Here are some points, each followed by its number:
tensor([-11,  13,   8,  11,  10,   1,  39,  -4,   7,  19,  35,  28,  35,  25,  19,   0]) 0
tensor([ 22,  -1,  -8,  27,  29, -29,  -9,  17,   1,  23, -20,  32, -12,  -6, -25,  -5]) 1
tensor([ 40,  30,  30,  33,  19,  -4,  19,   7, -31,   7,  -7, -39, -15,  -4,  14,  13]) 2
tensor([ 31, -14, -35,  -3, -14, -38, -16, -29, -15, -20, -23,  32,  34,  42,  21,  14]) 3
tensor([ 35,   6, -16, -54,   8,  89, -42,  13,   7, -39,  56,  58, -36,   2, -34,  28]) 4
tensor([-17,  -4,  11,  14,  44,  -9,   8,  11,   7, -10,  29,  35,  19,   4,  11,   8]) 5
tensor([-30,   1,  -6,  -6, -34,  -6, -15, -23, -32,  35, -22, -10,  17, -14,  -2,  14]) 6
tensor([ 44, -45, -12,   5,  46, -34, -21,  -6,  27,  29,  12, -22, -13,  35,   4,  -5]) 7
tensor([  9,   9,  14,  37,   0,   7,  25, -13, -13,   6, -15, -34, -19, -13,  -8,  -1]) 8
tensor([ -7,  24,  -2,  18, -24,  16,  17,   8,  -7,  20, -26,   1,  -4,  -5,  -6,  20]) 9
tensor([-15, -37,  -6,  25, -33,  -8, -13,   2,  15, -55,  -4, -14,   3,  -1,   5, -22]) 10
tensor([-41,  13,  18,  -1,   6,  24,  -1,  39,  45,  -1,  16,   0,  13, -23,  -4, -11]) 11
tensor([-13,  -5,  14,  36,  -7,   6,  15,  41,   2,  19,   0,  18,  19,  17,  -3,  22]) 12
tensor([ -11,  -32,  -32, -104,  -12,   -5,  -71,    4,  -11,  -20,  -23,   24,   -7,   48,    6,
         -26]) 13
tensor([-12,   8,  -8, -13,  -9,  11, -19, -16,  -4,  -6, -19, -18,  -4,  12,  -8,   6]) 14
tensor([ -4,   5,  -2,   8, -17, -16,  47,  28,  15,  22,  36,  -4,   0,   6,  12,  11]) 15
tensor([ 14,  13, -31, -21,  39,  43, -21,   2,   1, -15,  84,  48,  17, -12,   3,  37]) 16
tensor([-22,   3, -20,   1, -30, -17, -38, -14,   4, -41,  19, -13,  -3,  -5,  10,  -9]) 17
tensor([  8,  12,   6,  14,   7, -18,  14,   8,  -5,  15,   9, -33, -16, -31,  -3, -27]) 18
tensor([-18, -16,  15,  59,  -4,  10,   4,  53,   4,  22,   3,  28,  21,  37,  -3,  34]) 19
tensor([  4, -31,  13,  30,  33,  -9,  21, -15,  19,  10, -27,  16, -25, -19, -43, -32]) 20
tensor([-46,  12,  16, -11, -13,  13,  25, -17,   3,  19,  21,  27,  36,   4,  18,  11]) 21
tensor([ 27,  44,  44,  34,   1,  -3,   1,  -9, -27,  27,  -3, -15,  14, -11,  16,  22]) 22
tensor([  3,   8,  25,  13,  32,  28,  43,  21, -12, -21,  -8, -23, -19,  -8,  22, -22]) 23
tensor([ 20,  52,  48,  39,   1,  -2, -13, -17, -25,  34,  -4,   6,  28,  -8,  11,  27]) 24
tensor([ 49,  10, -22, -40,   4, -23, -29,  12,  20,  27,  -5,  -1,  -4,  19,  33, -12]) 25
tensor([ -4,   9,   2, -12, -23,  19,  42,  33,   5,  55,  -8,   0,  33,   7,  27,  37]) 26
tensor([ -1,  44,  19, -28, -16, -17, -31, -39, -26, -25,  12,   2,  18,  21,  41,  17]) 27
tensor([-13,  12, -10, -16,  -7,  16, -10, -15,  -1,  12,  -3, -25, -10,   6, -14, -23]) 28
New points follow, each followed by the numbers of its three nearest points above by angle, nearest first.
tensor([ 65, -27,  -2, -13,  81, -13, -28,  -8,  56,  26, -22, -57, -49,  21,  -2, -21]) ~ 7 25 20
tensor([-29,  11,  19,  19,  41,  43,  62,  34,  -8, -16,   9, -24, -17, -15,  27, -33]) ~ 23 11 18
tensor([ -7, -24,  15,  38,  22,  -8,  11,  -9,  16,  -8, -17,   8, -11, -13, -30, -18]) ~ 20 1 8
tensor([ 11, -19,  12,  16,  12, -19,  16, -17,   3,  10, -11,  12,  -4,  -6, -11, -11]) ~ 20 1 7
tensor([ 34,   5, -43, -16,   7,  12, -25, -36,  -1, -66,  31,   3, -85, -28,  -9,  55]) ~ 4 16 17
tensor([ 18, -20,  23,  25,  47,  -1,  18,  -8,  16,  -1, -17,  21, -18,  -7, -22, -37]) ~ 20 1 23
tensor([ -6, -28, -25, -95, -14,   5, -58,   7,  -3,  -8, -23,  27, -10,  42,   5, -27]) ~ 13 25 14
tensor([  5, -11, -22, -46,  -9,  53, -44,  11,  14, -29,  50,  43,  -9,   2, -31,   9]) ~ 4 16 13
tensor([-16,  -9,  21,  35,  42,  11,  19,   8,  18,   4,  37,  40,  32,   6,   9,  12]) ~ 5 0 19
tensor([ 39,  -2, -27,   5, -23, -25,  -4, -22,   3, -26, -16,  17,  27,  18,  24,  13]) ~ 3 27 25
tensor([-43, -15, -31,  -3, -30, -18, -14, -27, -33,  24,   5,  -4,  17, -15, -20, -33]) ~ 6 28 17
tensor([ -4, -17, -11, -25, -12,  14,  26,  19,  20,  48, -11, -10,  23,  16,  16,  28]) ~ 26 15 12
tensor([-13, -14,   4, -39,  -4,  24, -28,  19,  21,   6, -10,  25,  -5,  14,  -5, -29]) ~ 13 4 11
tensor([ 36, -26,   1,  12,  34, -17,  -5,   7,  19,  38,  11, -18,  -8,  24,  10,  -1]) ~ 7 25 1
tensor([-33,  19,  15,  -8, -15,   9,  14, -15,  -4,  21,   4,  15,  23,  -2,  15,  14]) ~ 21 0 26
tensor([-27,  -5, -22, -18, -20,   4,  -5,  10, -12,  45,  23,   0, -11,   4,  10, -46]) ~ 28 6 13
tensor([-42,  24,  21,   8,   8,  20, -32,  39,  51, -24,  22,  16,  19,  -1,   7,   2]) ~ 11 5 19
tensor([ -7, -17,  -1,  27, -16,  -7,  -6,  -3,   9, -25, -20, -10,  -5,  -6, -16, -16]) ~ 10 20 17
tensor([  3,   1, -14,  26,   9,  -4,   4, -22, -19,   6, -21, -24, -10,  14, -21,  -8]) ~ 8 20 28
tensor([-13, -12, -19, -66,  -7,   3, -49,  -2, -24, -11, -20,  19,  -1,  39,  11, -18]) ~ 13 14 3
tensor([ 24,  13,   6, -19, -25, -34,   2, -20, -29,   0,   4,  -9,  33,   7,  46,  24]) ~ 27 3 22
tensor([ 14,  16,   3,  20, -16,  -8,  46,   4,  20,  26,  27, -22,  -7,  13,  15,  18]) ~ 15 26 0
tensor([  7,  -1, -22,   6, -38,  41,  38,  -2,  14,  -1, -39,  -8,  -8,   3, -10,  -1]) ~ 9 8 26
tensor([ 32,  24,  24,  12,   6,   0,  18,   8,  -3,  -1,   0, -43, -22, -15,  15,  10]) ~ 2 8 18
tensor([-24, -24, -27, -82,  -7,   2, -45,   1, -11, -23, -20,   4, -14,  27,   1, -30]) ~ 13 14 28
tensor([ 27,  -5, -33, -10, -40, -31,  -5, -29, -11, -15, -30,  22,  31,  27,  23,  19]) ~ 3 27 13
